0: [4 6 2 4 3 6 4 1 4 7 3 5 3 3 5 5]
1: [6 7 3 7 4 5 2 0 3 8 6 5 6 1 6 2]
2: [6 7 2 5 1 4 5 4 5 8 7 4 4 3 4 4]
3: [6 8 0 7 2 6 4 6 5 3 5 4 5 5 3 4]
4: [6 5 6 7 5 5 1 3 5 3 5 5 5 6 8 4]
5: [6 6 4 6 3 6 1 4 5 4 3 6 3 4 7 6]
6: [7 5 5 7 3 6 0 3 5 3 3 7 3 5 9 5]
7: [6 9 4 9 3 6 0 5 5 3 7 4 6 4 6 2]
8: [6 6 5 6 3 6 4 5 5 4 3 5 4 3 7 4]
9: [6 7 5 6 5 6 1 5 5 3 3 5 4 2 8 4]
10: [6 4 4 6 0 6 5 6 4 7 6 3 5 6 3 7]
11: [4 2 6 4 6 6 3 5 5 3 3 4 5 6 8 4]
12: [5 6 3 7 5 6 5 3 3 4 3 3 5 2 3 3]
13: [6 2 6 4 5 6 6 6 5 5 3 4 4 6 4 4]
14: [4 4 5 6 5 6 5 6 5 5 4 5 5 6 6 3]
15: [7 7 2 8 1 5 5 3 4 3 5 4 5 4 3 4]
16: [6 3 6 5 6 6 3 5 5 6 4 5 5 7 8 5]
17: [5 8 2 8 2 6 2 5 5 3 6 4 5 1 3 3]
18: [7 5 5 8 5 6 1 5 5 5 6 4 6 4 8 3]
19: [4 8 1 6 3 6 3 6 5 2 5 4 5 2 3 3]
20: [6 4 6 4 6 5 3 4 5 5 4 5 5 6 7 4]
21: [6 5 4 6 3 6 4 5 5 5 3 4 3 4 3 6]
22: [1 2 6 5 6 3 4 5 5 3 4 5 5 6 8 3]
23: [4 5 3 7 5 6 4 3 3 3 3 3 5 4 5 3]
24: [2 2 6 6 6 5 5 5 5 5 4 4 7 6 7 3]
25: [6 8 2 6 4 6 5 0 3 4 6 4 6 2 6 2]
26: [3 2 6 4 6 5 5 6 5 5 4 4 5 6 7 4]
27: [7 7 4 9 5 4 6 1 3 5 5 4 7 0 5 2]
28: [6 4 6 3 5 6 5 6 5 6 4 4 6 5 4 3]
29: [6 4 4 4 6 6 5 6 5 3 4 4 4 5 6 5]
30: [7 2 6 7 3 5 5 4 5 6 4 3 4 1 4 4]
31: [6 4 6 4 5 6 5 4 5 3 4 5 4 2 4 2]
32: [6 3 6 7 0 6 5 5 5 6 4 4 3 1 3 4]
33: [1 2 3 6 2 4 5 5 5 7 4 4 5 3 5 6]
34: [4 2 7 4 5 4 5 5 5 5 3 6 4 6 6 5]
35: [4 8 0 5 2 4 5 4 5 6 7 4 6 3 3 4]
36: [6 5 3 7 3 5 3 5 5 3 4 3 4 5 3 6]
37: [0 3 6 3 6 1 3 4 5 2 4 5 4 6 4 4]
38: [5 3 0 4 1 3 5 3 5 8 5 4 5 3 3 6]
39: [1 2 6 5 6 5 4 6 4 2 3 5 6 6 8 3]
40: [4 4 6 6 3 6 5 6 5 9 6 4 6 2 4 4]
41: [6 7 5 9 4 5 6 2 2 6 6 4 6 2 3 2]
42: [3 3 5 3 5 4 3 5 5 3 4 5 4 7 6 4]
43: [7 4 3 5 1 5 5 5 4 8 5 3 4 4 3 7]
44: [3 2 6 3 5 6 3 5 5 3 4 6 4 6 8 4]
45: [6 3 7 3 6 5 5 5 5 5 4 5 6 5 6 4]
46: [5 3 6 3 6 6 6 6 4 4 4 4 4 6 4 5]
47: [5 4 3 7 4 5 4 5 3 6 5 4 5 6 3 6]
48: [3 8 0 4 3 4 5 4 5 4 5 4 5 2 3 3]
49: [6 6 3 3 4 4 4 5 4 4 4 5 4 6 3 5]
50: [2 2 6 3 6 3 5 6 4 4 4 4 4 6 3 7]
51: [7 8 2 5 5 6 4 5 5 2 7 5 6 5 3 2]
52: [5 6 2 4 3 4 6 6 5 7 7 4 5 4 3 5]
53: [5 8 0 5 4 4 4 4 5 2 6 4 5 2 3 2]
54: [5 8 1 3 4 6 3 6 5 3 6 5 5 5 3 4]
55: [4 6 4 5 4 6 5 6 5 7 7 5 6 4 3 3]
56: [4 2 6 3 6 6 6 5 5 4 3 6 4 5 6 4]
57: [6 4 7 4 6 5 5 6 5 2 4 6 3 4 5 3]
58: [5 2 6 7 0 6 5 6 5 8 4 3 3 3 3 7]
59: [4 2 6 4 5 2 6 6 5 6 4 4 3 6 3 8]
60: [6 3 5 4 5 5 6 3 5 4 3 3 4 3 3 4]

[4 8 3 8 5 6 4 4 4 2 6 4 5 6 3 3] 51 23 3
[6 7 2 3 5 6 4 5 5 4 7 5 5 6 3 6] 54 49 51
[4 8 0 5 3 5 4 4 5 3 7 4 6 2 3 2] 53 48 19
[7 7 2 6 3 6 4 4 4 3 4 4 4 4 3 4] 15 3 36
[3 2 6 3 6 5 5 6 3 7 3 4 4 7 3 7] 50 59 46
[4 4 7 7 6 2 5 5 5 3 5 4 7 3 6 2] 24 22 14
[1 2 7 4 6 0 4 2 3 2 4 5 4 7 9 5] 22 37 42
[6 5 5 8 4 6 5 1 5 3 3 4 4 1 3 2] 12 31 23
[6 4 6 3 6 6 6 5 5 3 4 4 7 1 7 2] 31 45 28
[6 5 4 3 5 6 5 5 5 5 4 4 4 7 3 6] 49 46 29
[7 5 6 9 5 6 1 6 5 2 3 4 4 2 9 3] 9 18 8
[5 4 6 3 3 5 6 5 2 6 4 4 4 6 3 6] 46 13 49
[5 6 5 3 5 5 5 6 5 4 6 5 4 6 3 4] 49 46 28
[6 8 3 5 3 6 5 6 5 6 9 5 6 3 3 3] 55 52 35
[3 2 6 3 6 6 6 4 2 4 4 4 4 6 4 6] 46 50 56
[6 4 4 4 4 5 5 5 5 6 3 4 4 4 5 7] 21 29 43
[7 7 2 5 5 5 3 5 4 3 3 5 4 4 3 5] 49 36 21
[6 3 5 4 4 1 4 2 4 7 4 4 4 7 5 8] 59 34 47
[2 2 4 3 6 5 6 5 3 3 4 4 5 7 4 6] 50 46 42
[7 2 6 3 4 4 6 5 5 7 4 5 4 6 4 8] 59 13 34
[4 2 6 5 5 3 5 4 5 7 3 4 4 5 3 6] 59 34 50
[7 3 4 6 4 6 6 4 5 4 3 3 3 3 3 5] 60 21 30
[0 5 7 3 6 0 2 5 5 2 4 7 4 6 4 2] 37 42 22
[1 6 6 4 6 4 6 2 3 3 5 5 8 2 3 3] 12 31 23
[1 2 5 3 6 5 5 4 3 6 5 4 3 7 3 8] 50 59 46
[2 1 6 3 6 2 6 6 5 7 3 4 3 7 4 8] 59 50 34
[6 5 3 3 5 6 6 5 5 5 4 4 3 6 3 6] 49 46 29
